[104 158 121 143 115 110  74 118 128 137  98 154 194 127 169 152 121]  gegi
[ 66 121 137 201 139 152 137 157 142 182 113 159 160 119 140  94 150]  Dudi
[105 158 121 142 114 111  74 118 128 137  99 154 194 127 169 152 124]  vinov
[175 128 122  69 137  98 190 118 125 113 143 113  69  69  97 112  69]  Vufo
[143  72 190 138 149  81 112 167 176 114 110 121 126 109 114 139  72]  mot
[142 115 110  74 165 150 127  83 105 135 101 165 145 162 150 119 158]  donel
[104 131 116  81 118 186  80 144 123 132 152 120  83  96 110 121 153]  Zolif
[143  72 190 138 149  81 134 167 176 114 110 139 126 109 114 139  72]  Magin
places Vufo: [113]	10 12
places gegi: [110]	6
places gegi: [154]	12
start: [143 115 110  74]	gegi, 4
size: [ 66 121 137 201 139 152 137 157 142 182 113 159 160]	13

[ 57  77  57  40 200  77  57 167  84  57 121 202  74 180 142  98 131]  miki
[111 102 171 167 200  77  58 167  84 200 121 202  74 180 142  98 131]  sizu
[111 102 111  40  40  77  58 111  84 200 121 199  74 180 111 112 131]  beval
start: [ 58 111]	beval, 7
places sizu: [167]	4 8
places miki: [57]	1 3 7 10
places beval: [111]	1 3 8 15
size: [ 57  77  57  40 200  77  57]	7
start: [200  77  58]	sizu, 5
size: [ 57  77  57  40 200  77  57 167  84  57 121]	11

[125  99 104  69  99 128 116 135 181 182 172 140  70 128 114] = gasof
[128  77 185 131 152  67  62  71 132 147 103  73 116 188  96] = vebe
[129  92 124  78 114 116 102 124 183 190 166 129  75 149 108] = lisul
[138 128 152 141 135 144 127 122 129 125 127 122 141 144 141] = sadaf
[153 136 134 135 116 139 151 136 140 123 147 135 144 135 161] = Ripiv
[124 152 118 168 142 130 139 124  78  78  87 119 167 112 128] = dupen
[ 55 160 112 132 184 157 116 164  99 148  94 163 111  82  72] = gori
[121 120 113 117 120 122 120 122 126 127 124 122 116 121 113] = Fam
[130 125 124 118 120 131 130 131 139 136 139 132 119 127 131] = lut
[100 136 140 139 159 129 114 133 113 134 107 132 127 122 106] = Saluz
places sadaf: [127]	7 11
size: [124 152 118 168 142 130 139 124  78  78  87 119 167 112]	14
size: [121 120 113 117 120 122 120 122 126 127 124 122 116 121 113]	15
size: [121 120]	2
size: [153 136 134 135 116 139 151 136 140 123 147 135 144 135 161]	15
size: [125  99 104]	3

[145 117 195 149 128 170 112 112 130 114 142 162  98] : rur
[141 176 149 159 133 126 151 115 107 136 122 114 117] : kaled
[148 201 163 173 128 111 149 112  96 142 131 111 118] : mude
[145 184 157 163 129 120 147 114 102 139 127 114 117] : rufof
[143 181 155 194 130 120 147 114 103 138 126 114 117] : ruka
[141 179 153 159 131 123 149 114 105 137 124 115 118] : beme
[147 195 162 170 128 195 149 128  98 142 130 195 128] : begi
places begi: [195]	2 6 12
start: [195 162 170 128 195 149 128  98 142 130 195 128]	begi, 2
which: [143 181 155 194 130 120 147 114 103 138 126 114 117]	ruka

[178 186  77 186  59 192 188]  Sal
[ 65 193 209 179 182  74  96]  Meno
[ 81 104 114  79 149  42 149]  Sipe
[166 125  50 114 182 178  91]  Tus
[159 143 187 140 147 192 185]  godu
[104 131  50  92 177 178 155]  madu
[178  98 209  79 173 189 171]  Fatek
[ 46  98 149 154 181  47 128]  tade
[151 136 199 194  59  42 123]  muzo
[ 80 128  85 174 132  86 188]  Fudur
[136 193 193 193  66  66 135]  libos
[ 46 151  95  81 129 157  91]  saso
size: [151 136 199 194]	4
size: [159 143 187 140 147 192 185]	7
size: [151 136 199 194  59  42 123]	7
size: [ 65 193 209 179 182]	5
start: [209  79 173]	Fatek, 3
places libos: [193]	2 3 4
size: [ 81 104 114  79 149  42 149]	7

[138 117  68 101 144 152 170 104 180 125 116] -> guba
[123 136 175 156 121 103  95 145  86 132 136] -> lanot
[127 128 143 131 124 125 138 137 117 128 129] -> tusig
[136 121  82 109 141 142 163 107 163 125 120] -> modar
[129 124 106 111 129 145 141 123 150 126 124] -> fele
[115 141 150 137  96 156 116 139 115 131 141] -> Zerim
[134 123  96 116 137 139 150 115 156 127 122] -> pasap
[121 135  96 143 118 115 107 139  96  96 135] -> rased
start: [ 96 116 137 139 150 115 156]	pasap, 3
size: [121 135  96 143 118 115]	6
places rased: [96]	3 9 10
size: [123 136 175 156 121 103  95 145  86]	9
size: [127 128 143 131 124 125 138 137 117 128]	10
places tusig: [137]	8
places guba: [152]	6

